In the data rows, 128 means zero.
Some points:
[ 82  73 115  95 102 131 176 114  96 175 165  94 126 136 176 123 101 127
 155  81  96 116 132 140 137 161 133 124 179 114  58 202]
[106 187 173  81 104 103 166 141 126  93 171 106 109 121 107 139 109 139
 102  92  81 115 149 119 141 110 191  65 143 165 190 169]
[176 131 199  95 113 131 112 121 205 116 146  99 137 154 150 113 134  89
 142 120 157 106  71 116 154 162 115 198 142  98  64 103]
[148 116  94 146 141 150  89 153 150 108  81 143 120 118 102 137 131  99
 133 120 162 128  92 128 170  91 109  47 146 138 184 235]
[162 141  63 145 130 186 107 141 158 124 110 128 150 139 101 120 153 144
 119 195 145 115  92 124 132 161 120  96 122 110 108  54]
[113 201 104 104 109 117 150 107  90 141 170 135 132  92 154 105 128 114
 133 131 119 141 127  85 114  72 172 214 101 109 172 165]
[ 98 162 168 189 149 136 174 174 110  91  87 127 120 104 155 144 128 123
 145 184 102 163 131 160  52 142  55 116 100 128  57 126]
[182  92 137 165 115 161  98 159 168 138 150 121 170 113 134 139 146 144
 118  26 144 126 126 118 141 106  78 184 119  82 100  74]
[157 121 109 172 127 157 103 104 179 106  83 128 133 164 152 132 129 162
 111  58 127 103  99  96 137 204 116 190 127  86 202  42]
[ 90  67 114 149 110 151 151 142 134 163 149 160  68  74  71 148 104 117
  76 159 166 122 165 157 102 202 183 215 138 109  55 103]
[158 134  95 181 104  58 164 148  63 158 129 140 150 115 105 157 116 164
 141 158 139 110 130 161 116  38 154 126  79 107 177 124]
[181 192 113 125 126 160  86 121 154 133 134 143 142 132 112 144 197 150
 117 169 147 129 103 158 118  53  89  94 110  84 102  95]
[198 185 163 156 150  72 132 116  62 122  74 102 162 107 143  87 127  99
 106  78 151  99  77 141 136 235 143  88 150 153 183  58]
[100 113  73 115 144 158 116 164 154  84  68 130  97 112  95 155 161 145
  92 143 148  65  49 170 128 122 105 196 151 153 184 248]
[100 119 103 187 136 116 154 117  98 111 190 169 117 119 138 148 114 125
 143 166  51 119 142 172 119 103 145  78  96 113 138 151]
[124 150 139 171 101  67 176 167  89 116 125 191 112 168 113 167 137 130
 148 179 133 121  89 146 136 117  42 131  94 123  86 148]
[125 100 152 162 127 170  99 121 136 151  95 104 141 155 102 135 147 147
  71 151 152 201  73 116 138 124 122  93  94  83 166 212]
[ 59  69 155 110 113 151 136  90 164 139 124 102 154 119 154  88 169 137
 159  73 187 124 176 103 158  56 160 134  91 217 108  88]
[154 111 108 131 101 135  87 136 180 157 159 165 148 124 147 169  76 121
 108 125 167 109 143 166 112  69 161  54 113  84 182 116]
[129 113 136  90 192 160 186  86 115  99 177  89  96 115 141 108 136 115
 176 112 151 125 159 129 129 194  83 135  13 154 232 120]
[163  95 140 129  99 140 109 110 164 125 115 119 152 160 113 164 150 134
 113 161 149 121 104 133 142 192 100  61 135  89 196  75]
[170 171 150  90 158 102 105 119  42 145  56 148 155 158 133 143 123 151
 104 170  85 151 109 154 176 179 100 113 115  97  43  81]
[ 86 142 126  78 144  83 100 132  83 101 158 109 125 183 102 130 136 136
 164  76 104 135 152 111 139 158  87 165 183 124 207  83]
[180  92  88 153 152 151  83 104 170  99  33 131 119 128 126 141 165 119
 110 153 113  95 121 131 115  96 142 193 160 129 123 234]
[ 66 172 153 182 123  99 139 130 108  89 127 187  99 109 137 154 127 104
 134 187 110 120 160 158 112  84  40 110 142 163 184 125]
[109 175  90 109 147 145 198 122 126  85 141 107 143  98 194 122  90 119
 129 125 121 141 142  91 101 109  84 166 178 157  74 142]
[135  84 107 127 100 149  79 150 141 155 143 118 142 157 120 143 136 140
 125 153 144 127  96 136 140 151  62  76  99 212 161  76]
[116  84 177  88 118 146 183  80 177 131 154  92 122 107 164 117 116 150
 151 136  52 139 141  94  84 106 183 122 164 109 171 155]
[123 145  51 101 167 111 159  99  94 105 191 116 138 122  80 119 130 133
 156 127 142 124 147  99 135 179  87 181 193 157  38 102]
[164  60 108  92  96 124  81 125 139 127 183 171 141 135 148 141 113 126
 120 130 139 134 101 138 166 118 146 204  48 220  76  74]
[167 184 157 150 140 100  44  98 137  89  84 114 127 157 107 153 120 119
 122 121 204 152 102 151 131 101 173  84 146 128  49 214]
[108 215 190 161 128 139 142 102  86 127 114 135 103  98 108  91  74 150
 134 131 107  72 186 171 145 167  65 115 150 183  99 128]
[100 156 153 159 130 118 137 165  55  85 111 178 131 132 127 153 120  87
 132 200  92  69 118 123 123 102 207 130 105 135 145 124]
[103 108 134 118 129  99 192 114 140 154 185  93 152  64 127 128 121  89
 126 121 116 153 150  97 115 116  50 150 198 150 165 145]
[ 60 148 140 210 167 100 143 161 111 100 100 118 118 127 105 175 108  95
 129 161  75 140 127 146 117 113 203 132  93 147  71  85]
[ 76 190 169 101 161 108 156 107  94 156  89 102 128 123  73 129 139 141
 168  84 115 132  86 118 118  67 133 209 172 157 122  71]
[ 71  86 180 104 102 117 127 101 185 109 177 110 133 134 148 100 167 159
 147 100 176  98 163 107 143 185 181 165 117  55  97 120]
[175  86 165 136 140 144  91 111 130 111 121 134 172 162  98  68 116 165
 122  71 186 114 110 107 143  71 130 149 154 116 167 221]
[176 104 178 111 111 179 120 124 141 123 119  79 117 182 175 116 121 158
 101  89 127 143 145 109  82  79 104 171 121 236  89  83]
[ 74 142 162  91 156 112 134 100  80 137 126 132 124 179 120  90 149  97
 127  90 107 169 140 108 106 176  97 164 173 116 192 103]
[177 175 207  58 162 109 207 109  96 145  99 133 139 125 107 125 149 132
 168  83 136 111 137  80 150  97 105  35 140 133 111 126]
[132 135  96 171 175  82 116 161  75 180 163 133  87 121 135 127  91 147
 170 177 103 107 151 139 117  67 142  88  93  87 150 133]
[150 135 146 138 122  96  99 141 188 194  94 157 139 105 176 151 124 142
  95 145 164 132 133 137 151 139  43  71 117  77  61 117]
[136 111  91  88  80 127 160 143  77 137 146 114 121  98 178 114 146 103
 143 110  79 111 181 117 102 160 142 165 151 124 128 203]
[100 172  88 114  96  86 146 133  81 169 122  96 114 111 148 100 104 103
 135  94 121 149 183 131 145  97 151 194 128 110 177 173]
[137  95 192  90 149 187 102 129 164 112 170 104 138 182 158 108 139  89
 127 129 119 132 183 104 173  63  78 164 134  72 131 102]
[130  89  83 138 155 144  86 132 165 164  94 150 167 168  83 109 133 146
  82 126 118 143  97 122 113 164 106 103  77 209  98 210]
[180  60 143 164 133 131  61 102 123 140  86 126 132 125  93 131 146 139
 122 150 145 165 115 119 158 148 122 193 112  83  92 210]
[175 120 101 146  93 103  69 136 186 147  74 126 123  91 116 136 139 115
 111 149 105 148 123 114 132 186 183 109  72 216 146  88]
[ 85  83  84  81 120 126 145 149 182 161 108 138  76  81 132 122  44 169
 157 138 168 153 189 160  93 118 156 200 109  75 188 106]
[159 119  93 143 119 154 120 154 159 124  79 151 145 158  78 134 134 139
 114 140 143 144 118 126 162 120 124  72 148 111 119  49]
[117 171  94 111 164 108 162 119 125 136 135 125  70 138 187 109 126 121
 134  98 124 118 172  76 115 163 188  45 139 128  68 154]
[ 90  84 107 184  80 186 139 159  82 120 159 159  98  94 103 164 126 124
 160 145 119 127 129 128 113 199 173  60 119 111 113 116]
[150 106  67 147  85 161 151 154 165 149 126 130 149 175 119 122 120 126
 108 148 123 151 101 171 160  85 174  85  93  82 111  98]
[ 76 119 108  92 160 135 149 143  98 110 122 145 176  71 139 120 106 117
 128 162 127 153 144 144  78 185 201  34 133 105 114 115]
[133 134 175  91 156 158 103 114 183  82 176 127 119 145 104 100 186  80
  91  85 135 128 131 142 151  63 147 159 184 129 127  61]
[ 78 186 130  80 102 115 131 146 125 142 171 121 135 116 153 139 105 110
 129 104  72 134 115  99  94 169 138 191 104 116 161 199]
[142 186 112 107 114  71 137 128 125 127 201 117  94 123 124  92 131 137
 172  99 122 122 156 129 118 194 162  65 119 123  70 180]
[143  50 104 147 122 137  84 123 117 137 110 127 105 129 165 116 140 149
  95 161 143 158  69 127 124  65 167  80 222 171 171  35]
Along one direction, these points spread out more than along any other. Take the direction at right angles to it along which they spread out most. Go by this last direction. For each point below, how far along it does it lie, from 0 to 99? 50 is the average, and the first point above lies past it. One standard deviation of the points above along it is 16.
[ 98 162 168 189 149 136 174 174 110  91  87 127 120 104 155 144 128 123
 145 184 102 163 131 160  52 142  55 116 100 128  57 126] 26
[157 121 109 172 127 157 103 104 179 106  83 128 133 164 152 132 129 162
 111  58 127 103  99  96 137 204 116 190 127  86 202  42] 74
[100 113  73 115 144 158 116 164 154  84  68 130  97 112  95 155 161 145
  92 143 148  65  49 170 128 122 105 196 151 153 184 248] 50
[198 185 163 156 150  72 132 116  62 122  74 102 162 107 143  87 127  99
 106  78 151  99  77 141 136 235 143  88 150 153 183  58] 46
[108 215 190 161 128 139 142 102  86 127 114 135 103  98 108  91  74 150
 134 131 107  72 186 171 145 167  65 115 150 183  99 128] 38
[175 120 101 146  93 103  69 136 186 147  74 126 123  91 116 136 139 115
 111 149 105 148 123 114 132 186 183 109  72 216 146  88] 44
[103 108 134 118 129  99 192 114 140 154 185  93 152  64 127 128 121  89
 126 121 116 153 150  97 115 116  50 150 198 150 165 145] 62
[ 76 119 108  92 160 135 149 143  98 110 122 145 176  71 139 120 106 117
 128 162 127 153 144 144  78 185 201  34 133 105 114 115] 27
[ 85  83  84  81 120 126 145 149 182 161 108 138  76  81 132 122  44 169
 157 138 168 153 189 160  93 118 156 200 109  75 188 106] 58
[124 150 139 171 101  67 176 167  89 116 125 191 112 168 113 167 137 130
 148 179 133 121  89 146 136 117  42 131  94 123  86 148] 27
